47; -62; 6; -12
0; 44; 43; 13
-25; 0; 0; -3
-46; 10; 0; -11
->
0; 44; 43
-25; 0; 0

-67; -4; 0; 64; 71
66; -3; -1; -69; -72
61; 3; 4; -58; -62
-59; -1; -1; 56; 65
67; 1; 2; -63; -68
->
66; -3; -1
61; 3; 4

-56; -25; -57
45; 46; 31
1; 72; -5
->
45; 46; 31
1; 72; -5

4; -57; -61
-1; 51; 57
-1; -52; -55
1; 55; 57
->
-1; 51; 57
-1; -52; -55

48; -18; 43
67; 23; 21
47; 11; 4
53; 5; 7
->
67; 23; 21
47; 11; 4

-4; 54; -9
20; -16; -28
27; 49; 26
-27; -27; 45
-3; -4; 13
->
20; -16; -28
27; 49; 26

50; 57; -49; 45; 21
-14; -12; 15; -11; -15
55; 66; -52; 51; 18
->
-14; -12; 15
55; 66; -52
---
-50; 73; -8; 5
48; -32; 17; -39
46; -7; 34; 24
->
-50; -32; 34

-22; 20; -12; 4; 25
-46; 29; -54; -17; 38
-40; 37; -21; 6; 48
-5; 6; -2; 2; 6
-18; 15; -11; 2; 20
->
-22; 29; -21; 2; 20

33; -34; 19; 59; 25
-13; 12; -7; -9; -5
-7; 5; -1; -6; -7
->
33; 12; -1

31; -39
-5; 50
-36; 34
-36; -70
-40; 30
->
31; 50

-46; -4; -13
-57; -4; -28
-52; -4; -22
-49; -5; -15
-52; -6; -17
->
-46; -4; -22

-46; 5
-6; 6
-69; 0
23; -25
-43; 3
->
-46; 6

-25; -27; -20; -30
-64; -68; -50; -71
->
-25; -68
---
-9; -1; 52; 12; -34; -21; -15; -3; 14
-7; -5; 53; 10; -35; -22; -14; -3; 16
-7; -6; 54; 9; -35; -22; -13; -3; 18
-8; -2; 53; 11; -35; -22; -14; -3; 15
-7; -6; 54; 10; -35; -22; -13; -3; 18
-9; -1; 52; 12; -35; -21; -15; -3; 13
-9; 0; 52; 13; -34; -21; -15; -3; 13
->
-3; 14; -9; -1; 52; 12; -34; -21; -15
-3; 16; -7; -5; 53; 10; -35; -22; -14
-3; 18; -7; -6; 54; 9; -35; -22; -13
-3; 15; -8; -2; 53; 11; -35; -22; -14
-3; 18; -7; -6; 54; 10; -35; -22; -13
-3; 13; -9; -1; 52; 12; -35; -21; -15
-3; 13; -9; 0; 52; 13; -34; -21; -15

-10; 16; -11; -3; 43; -37; 55; 19
3; 23; -3; 15; -48; -29; -23; 67
44; 37; 15; 30; 34; 28; -32; -37
0; 18; 26; -26; 17; 27; -36; 17
->
55; 19; -10; 16; -11; -3; 43; -37
-23; 67; 3; 23; -3; 15; -48; -29
-32; -37; 44; 37; 15; 30; 34; 28
-36; 17; 0; 18; 26; -26; 17; 27

3; -20; -49
-38; -22; 45
16; -10; 49
17; 15; -37
12; 15; 60
21; -22; -2
->
-20; -49; 3
-22; 45; -38
-10; 49; 16
15; -37; 17
15; 60; 12
-22; -2; 21

21; -55; 22; 23; -57; -46; -55; 24; 23; 32; -57; -53; 22
17; 29; 17; 14; 37; 18; 30; 13; 16; -45; 35; 24; -36
-46; 19; -46; -49; 11; 25; 18; -50; -48; 42; 14; 22; 39
->
-53; 22; 21; -55; 22; 23; -57; -46; -55; 24; 23; 32; -57
24; -36; 17; 29; 17; 14; 37; 18; 30; 13; 16; -45; 35
22; 39; -46; 19; -46; -49; 11; 25; 18; -50; -48; 42; 14

11; 6; -27; 8; -59; -11; -11; -10; -21; 1; 7; -22; -21; -3; -12; -2
-4; -7; -7; -2; 19; -2; -7; 19; -9; -5; 23; -18; -15; 5; 20; -7
10; -2; 33; 7; -5; 18; 24; -7; -1; -2; 10; -3; 12; -5; -7; -8
7; 12; -11; -1; -5; 0; -4; 2; -45; 0; 7; -27; 13; -3; 10; 4
7; 32; 28; 8; 12; -16; -3; 18; 4; -1; 11; 11; -6; -5; -18; -9
->
-12; -2; 11; 6; -27; 8; -59; -11; -11; -10; -21; 1; 7; -22; -21; -3
20; -7; -4; -7; -7; -2; 19; -2; -7; 19; -9; -5; 23; -18; -15; 5
-7; -8; 10; -2; 33; 7; -5; 18; 24; -7; -1; -2; 10; -3; 12; -5
10; 4; 7; 12; -11; -1; -5; 0; -4; 2; -45; 0; 7; -27; 13; -3
-18; -9; 7; 32; 28; 8; 12; -16; -3; 18; 4; -1; 11; 11; -6; -5

53; 60; 56; 8; 70; -69; -3; -50; -69; -61; 16; 49
25; -33; 13; 42; -1; 4; 44; -27; 28; 36; -46; 29
51; 58; 54; 7; 68; -67; -4; -48; -68; -60; 16; 47
-47; -61; -51; -2; -66; 66; 9; 43; 70; 63; -21; -43
20; -38; 9; 42; -7; 10; 44; -23; 34; 41; -48; 25
-33; 21; -23; -41; -11; 8; -41; 35; -15; -23; 41; -36
-29; -59; -36; 11; -52; 53; 20; 26; 64; 61; -30; -25
->
16; 49; 53; 60; 56; 8; 70; -69; -3; -50; -69; -61
-46; 29; 25; -33; 13; 42; -1; 4; 44; -27; 28; 36
16; 47; 51; 58; 54; 7; 68; -67; -4; -48; -68; -60
-21; -43; -47; -61; -51; -2; -66; 66; 9; 43; 70; 63
-48; 25; 20; -38; 9; 42; -7; 10; 44; -23; 34; 41
41; -36; -33; 21; -23; -41; -11; 8; -41; 35; -15; -23
-30; -25; -29; -59; -36; 11; -52; 53; 20; 26; 64; 61
---
-68; 1; 14
71; -25; 21
-43; 5; 28
->
-68; -25; 28

-32; -44
3; -44
-37; -37
54; -9
49; -11
->
-32; -44

-74; -23; 17; 39
-74; 11; -34; -34
-74; -6; -7; 29
-74; 13; -15; 25
-74; 42; -3; 4
->
-74; 11; -7; 25

-33; -49
-43; -67
1; -52
-62; 11
->
-33; -67

21; 5; 40; -20; -32
-11; -25; -50; -34; -22
-14; -14; 42; 4; -9
-11; -17; 60; 13; 10
->
21; -25; 42; 13

1; -66
-1; -61
->
1; -61

-32; -61
-3; -2
-16; -24
-32; -30
->
-32; -2

-15; -8
7; -47
-3; -29
33; -74
->
-15; -47

10; 3; -8; -1
-15; 1; -24; 54
->
10; 1
